One turn moves each row of this set onto another row. After a few examples, where does it send each row asked below?
Visop: [ -3  -8   2   2  -7  10   6 -11  18   4   9  -8  -8   2   2   9  14  17
  -4 -20   7  18  11]
tefi: [ -1 -10   1  -3 -13   2  -9 -15   3  -8 -13  -6 -16   6 -11  12   1  -1
  -2 -11  11  12   8]
razi: [-13  -6  -6  11  -8   9  -2  -3  -3  10 -10   0 -18  -3   0  10   4  -7
 -20 -16   1 -12   9]
dufu: [-12 -10  -5   5  -1   5   5  -3   3  11   9 -12 -13   1   8   7  10  20
  -4 -26   1  -2  18]
tib: [ -5 -10  -5  -2  -8   5  -6 -16   3  -8  -9  -6  -5   5 -12  19  -4  -3
   7 -14   0  17   7]
nupel: [-23  -3  -4   8  -8   5 -17 -12  18  -2 -14 -11 -13   0   6  23  10  12
   4 -19   7   5  14]
lafi: [ -7 -11  -1  13  -8  26   2  -2   5   0  -5   6  -2 -10   2  11   6  -8
   7 -20   3   6   2]
fero: [ -3 -13  -7   7   2  -7   1  -7   6  20 -10  -8 -15  -4  -5  16  16  -2
   5  -7   9  -8  11]
zuli: [-16 -10 -11  11  -5   1  -1  -4   0  12   3  -7 -10  -9   2  12   5 -10
 -15 -19  -7 -12   9]
sika: [  1 -16 -11   9  -1   7   3  -3   6  10  13  -7 -16   0  -1   8   9  18
  -5 -16   3   1  22]
fuso: [ -9 -14  -5   5  -5   4   2  -6  12   0  12 -11 -18  10  -6   2  11  16
  -5 -17   5  15   9]
fepi: [-25 -13  -6  -2  -9   3 -21  -8  22   3  -9  -6 -10  -5   0  19   9   0
   6 -13  11   4  18]
Gol: [ -7  -9 -12  15   7  -5  -1  -9  14  14  -9  -9  -9  -2   3  19  15   2
  12 -12   1  -5   7]
Mul: [-12  -8  -1   9  -5  24   4  -4   4  -4  -6   1   1 -12   4  13   4  -5
   4 -18   1   6  -1]
Dalis: [-12  -3 -15  19  -1   6  -5  -6   1   7  -9  -1 -12   3   2  12   0  -4
 -13 -20  -8  -8   5]
lat: [-20 -11  -3   0 -10   5 -14  -5  15   3  -9  -2  -2   1   4  18  13  10
   3 -14  19   3  26]
Kig: [-22  -8   2  -1 -10   6 -14  -6  12   7 -15 -11 -17  -5   1  19  14  10
   3 -16  19   2  14]
sadu: [-12 -15  -8   5  -1 -11  -4  -9  10  18   1 -15  -8  -9  -2  19  16  -1
   8 -12   2  -4  16]
vegi: [ -1 -12  -8  10  -7   9   4  -5  10  -1  14  -5 -18  -1   2   8   7  14
 -17 -17   2   1  19]
riva: [  3  -8  -6   6  -8   4  -9 -18   9 -12 -12  -5  -8   6  -6  18  -1   2
   4 -12   1  15   9]
Vop: [ -6 -17  -5  -4 -10   4 -16 -12  12 -13  -8  -2  -7   0  -7  12  -4  -7
   5  -9   6  11  12]
laran: [ -2  -8  -6  15  -4  27  -2  -5   6  -3 -10   4   0  -9   8  12   4   2
   3 -17   1   5   3]
Kiti: [ -3 -14  -2  -4 -15   8  -8 -15   5  -8  -2  -6  -3  -1 -10  12  -2  -3
  -1 -15   2  20   7]
suf: [-17 -12  -8  14  -5   7  -9  -1   4   8  -6   3  -9  -4   0   5   3 -16
 -10 -13  -9  -9  12]
vapu: [ -4 -13  -2   8  -6  11   7  -5  16  -5  14  -7 -15   0   3   4  13  14
  -8 -16   7  10   9]
kida: [ -6 -14  -5   6  -4  17   4   0   5  -2  -4   9   7  -1   5   2   8  -5
   1 -13  12   3   3]
zegaz: [-17  -4 -11  16  -8   5  -2  -5   4   8  -3   1 -15  -1  -2  15   3 -15
 -13 -22  -5  -9   7]
Zak: [ -6 -13  -9   8   1 -13  -1  -7  13  11  -4  -2  -4   2   1  15  16  -4
   2  -6  10  -9  20]
Rulu: [  1 -12   3   6  -8  23   4  -3   2  -1 -10   3  -5 -12   2   8   8  -2
   0 -12  11   3   3]
lep: [ -5 -14  -4   7  -9  21   3  -3   2   0   2   0   2 -16   4   7   3  -7
  -4 -18   1   4   0]
Lesu: [ -8 -10  -9  10   4  -5   2 -11  11  15  -5  -9  -7 -10  -1  27  13  -4
  11 -10   0  -6  14]
modum: [-20  -7  -9  12  -6   2  -1  -1   5   3  -3   4  -6   3   7   6   8  -9
 -18 -16   5 -13  12]
laton: [-24  -7  -2   3 -12   6 -16  -8  13   0  -9  -8 -14  -4   2  26   9   6
  10 -23  11   3  21]
lusos: [-26  -5  -4   1 -10   8 -15 -11  12   4 -11 -11 -10  -5   0  29   6   8
   5 -20   7   6  20]
nubat: [ -2 -11  -3   2 -12   5  -9 -15   3 -10  -8  -2 -10   6 -12  16  -3  -5
   8 -17   2  15  12]
tapo: [ -8 -17  -2   6  -6  21  -6  -1   6  -7  -7   6   1 -11   4   4   1 -10
   4 -11   1   2   8]
Zezed: [-18  -3  -9  14  -5   4   1  -8   2   4  -4  -4 -12  -4   0  17   1 -13
 -15 -18  -9  -8   7]
dodeg: [-22 -11   0  -4 -15   3 -17 -11  13   3  -4 -15  -7  -6  -2  21  10   9
   5 -18   9  12  18]
kav: [  4 -13 -12   3   0   6  11  -7   4   6  13  -6 -11  -1   4   8   4  13
  -8 -22   2  -1  11]
subap: [ -6 -13  -7  -3 -11   4 -10 -11   4  -7  -9   3  -1  14  -8   8  -2   0
  -3 -12  12  13  15]
givov: [ -8  -8   0   3  -4  -4   3 -10   9   8   7 -14 -14  11  -2   7  12  17
  -4 -21   0  11  17]
daz: [ -7 -13 -11  11   2  -7   0  -9  13  14  -2  -7 -12  -6  -2  24  14  -7
  14 -14   6  -7  12]
mopu: [-13 -14  -8   7  -3   9  -1  -1   8  10  10 -10 -17   5  -2   5  10  23
  -3 -20   6   8  17]
notog: [-13 -15 -10   9   2  -5  -9  -6  18  17  -5  -4  -7  -6  -3  14  14 -11
   7  -7   1  -5  15]
fibip: [ -2  -7  -7   1  -9  13   5 -10  12  -1  11  -4 -12   2   3  11   3  13
 -19 -24   4   8  10]

Mul moves to Zezed
Gol moves to nupel
nubat moves to lafi
Where do these go?
zuli moves to sadu
kida moves to modum
Rulu moves to razi
mopu moves to fuso
dufu moves to givov
suf moves to notog

One turn moves each row of this set onto another row. After a few examples, where does it send each row asked below?
Pup: [  1  -1 -10   1  -1  -8   2  12   0  -7 -13   5   6  13   0  -5 -11  -1
  -9   4   0  -1  -3  -2   8]
rolur: [  7   6  -6   7   9  -9  -5  14  -1   4 -18 -10  -2   9   0  -2  10  -3
  -8   1  -6   9   1   2   3]
rek: [ -4   9   6   2  -2 -13   2  19  -8  -3  -2  -2  11 -10   4   3   4  -6
 -11  -8  -8  18  18   3   1]
piz: [ -7   8   9  -7  -5 -12   7   3 -12  -5   8  12  11   6   2   8  13   8
 -11   9   0   4  -5   9  -1]
Lefe: [  1  -6   2 -11   1 -13   4   2  -9  12 -11  14   9   8  -6   4   4   2
  -8   8   3  16   1  -6   8]
Sulen: [  4   3  11  -6 -12 -17  -3  -4  -1   3   5  11   3  -1 -11  -2  13  -6
 -27  -5  -8   6   1  -3   0]
gudi: [  8   2  -6   5   7  -6  -6  12 -10   6 -18 -10  -6   5  -1   2   5  -4
  -4  -5  -8  11  -3   4   6]
gubok: [  2   2   7  -3  -7   4  -4  10  -8  -3   4  15   3  -6   5  16  -2  -4
 -12   7  -4  -4  -4   3  18]
Vasel: [ -4  11  12 -12  -2  -4  -1   2  -8   7   1   1   3  -9 -13   8 -12   3
  -4   5   2   7  -6  -2 -10]
bage: [ -2   7  -2  -2   8  -5  -1   3   4   2  -7 -15   5   9   3  10  14 -15
  -3  -7   5  13   1   2   2]
Rok: [  3   1   8   1 -12  -3   1   0   0   3  -4  12  -3  -3   4   6  -3 -20
   0   9  -9   0  -5  -7  -1]
Riz: [  5   8  -7 -16   2 -14   3   5  -4   3  -6 -14  11   7  12  13   1  -4
 -22  -2  -3   3  -1   8  -3]
tebaf: [  3  22   2 -13  -1  -8   0   1  11   5  -3   8  -4  -4  -7   3   8  11
 -14   3  -1   9   4  -1  -7]
Dinom: [  8   7  10 -15  -3   6  -5  -4   3   6   9   1   4   1   7  12   5   1
  -1 -11  -4   6 -17  -1  -1]
lorek: [  7   8   7  -1  -2  -1   2  -4  -2 -14  10   1 -10  -4   2   4  -1 -10
  -3  -6 -12  -5  -4  -2  -5]
gotur: [ 13  -1   4 -16   4  -9   4  -4  -6  -3  13  -3  -5   0  10  12   7  -2
  -6  -5  -3  10   2 -11  11]
dem: [ -5   5   7 -10  -7  -9  14  -2   8  -7   7   7   8   5   3   3   4  -1
 -14  -7   6   4  16  -7   4]
Vin: [ -3   4   3  -7  -7  -7  -1  16 -11   5   7  18  -4   7  -1  -7   8  -4
 -13  -3  -2  18  10  11  -1]
Fumel: [  7   6  10  -7  -2   4   0  -4  -4  -9  11   8 -14   0   5   4  -2 -11
  -1  -4  -7  -1  -2  -5  -6]
Bopef: [ -5   9   5  -3   4  -2  -3   3 -10 -10   4  -2  13   1 -12  11   2   6
  -5 -17   3  17   2   0   2]
muve: [ -3   9   5 -16 -13  -2   3   1  -4   8 -16   2   4  -2  11   1   4   9
 -21  -3  -2   9   9   4   8]
mova: [  7   5  -4  10 -12  -6  -1  16   2   3  -8   2  15  11  11   1   3  -2
  -7  -2 -18   9  -1   7   3]
Ziz: [ -2  14  -5  -6  -6  -5   4   5  -7   5 -11  14   0  14 -13  16   7   3
 -12 -13   1  12   6   0   0]
guseb: [ 11   7   0 -12   6   6  -6   6   9   8  -3  -6   4  -4   4  14  -2  -7
 -13 -21  -4   3   2   2   0]
gagob: [ 10   5   5 -15   7   4  -9   2   5   7   0  -8   6   2   4  12   6  -6
 -18 -21  -2   5  -2   2   0]
Sanit: [ 12  -1   0   9   1  -8  -3  15  -5   5   8   9  11   5  -4  12  -3  -9
  -7   6 -17   1  -5   8  -3]
besaz: [  4   2  10  -2 -15 -19   5   8 -10   8  -7   2   6  -9  -3  -1  -8   2
 -12  -5 -16   7   2 -11  -4]
gesad: [ 11   4   2  11  -7  -5  -1  14  -4   4   1  15   9   9  -2  15  -3  -6
  -9   6 -18  -2  -2   3  -1]

Bopef moves to Vasel
Lefe moves to muve
Fumel moves to gesad
Where do these go?
Vin moves to Ziz
Dinom moves to Rok
gotur moves to gubok
Sanit moves to gudi

One turn moves each row of this set onto another row. After a few examples, where does it send each row asked below?
boda: [-15 -10   3   9   1   7   5  13   0   9   5   8 -11  -2   8  -7   5]
ruli: [  0  -6 -12   7   2  19  -3   8  11   6   6   5  -6   4   2  -6   5]
vasuk: [ -2  -3  10  -4   2  11  -2  13  -5   8 -11   1  -3   6   4   7  12]
tepa: [ 11 -10   0  15   5   6  -4   1   2  14 -20   8  -3   0   4   3  14]
vebuv: [-2 -1  1  8  0  5 13  4 16  9  2  5 -2  8 -2 -8  3]
tase: [ 3 10  3 10  8 16  2  6  1 -3 10 10  8  6 20 -2  3]
fifu: [ 4  4 11 10  3  6  6  1  1  1 21  5 -8 -2  6 -5  3]
Pon: [ 13   2   1  17  -1   6   0  -9   8   4   3  -7  -5 -11   7  -3  -3]
bubut: [ 11   7  -1  10   6  -5  -7  10   3  -5 -16  13   7  -1   4  -2  -4]
rafog: [ 5 -3 15 12  6  8 -8  8 -8 -2 -8 -8  9 -8  6  3 -5]
Pibo: [ 16   0   5   8   7   0   6 -15   3   0  -7  11  -4  -2   8  -4  -2]
lel: [  2   7   5   5  12   6 -18  12  -2  16  -6  15  -1  -6  12   8   3]
zet: [ 2  6 -5 10 -6 11 -6 -6  7 13 -3 12  6 -9 19 -5 -6]
Voba: [-14   0   3  10   1  10  -7   8   1   4  15   0  -2  -1   7 -13  -2]
galov: [  5  -3  -2  15  -4  13   8  -5   7  -4  -5   6  -1 -11   8  -5 -11]
rekad: [-4 -8  3  5 15  8 -5 11 -5  4 -7 -9 -9  4  9  2 11]
seg: [ -3   2  17  19   9   2  -7   3 -10   5  -4  -6  -1  -6   7   6   8]
Buri: [  1   6  21   3  13   6  -7   2  -6  11 -10  18  -1   1   5  -6   2]
leb: [  1  -2  18  18   1   1   2  10  -1   3  -3  -3  12   6   8 -10   8]
tibus: [ 2  7 -1 16  9 14 -5 -5 15 15  1 13 -2  1 15 -9 -6]
gok: [ 5 -8  6 15  6 10 -9 20  3  2  2  0 10 -2 19 -4  9]
sorug: [  2  -5   8  15   4  -2 -10   6   2   3 -20  12   5  -5  -7  -2  -3]
Lopa: [ 18   1 -12   9   3   7  -9  -9  -2   4  -3   8  -4   1   8   5   3]
falub: [  4   2  12   8  22   0 -11   2   3   7   4   1  -7   8   2  -5  12]
fiv: [ -1  -3  -1   1   4  -5  -9   1   1  11 -13  11 -10 -13   4   5  -4]
bam: [11 -3  2  1 -9  7  3  9  7 11 -5 16  8  0  5 -8 -7]
diz: [ 10 -11   9  14   5   7   1  -1  -3   9  16   4  -2  -1   5  -8  14]
sof: [-13   8  -1   6   6   0 -12  -4   0   6  -8  21  -5  -6   6  -1  -1]

rekad moves to fifu
Lopa moves to Buri
Pon moves to sof
Where do these go?
diz moves to tibus
ruli moves to Pibo
fiv moves to seg
tepa moves to falub

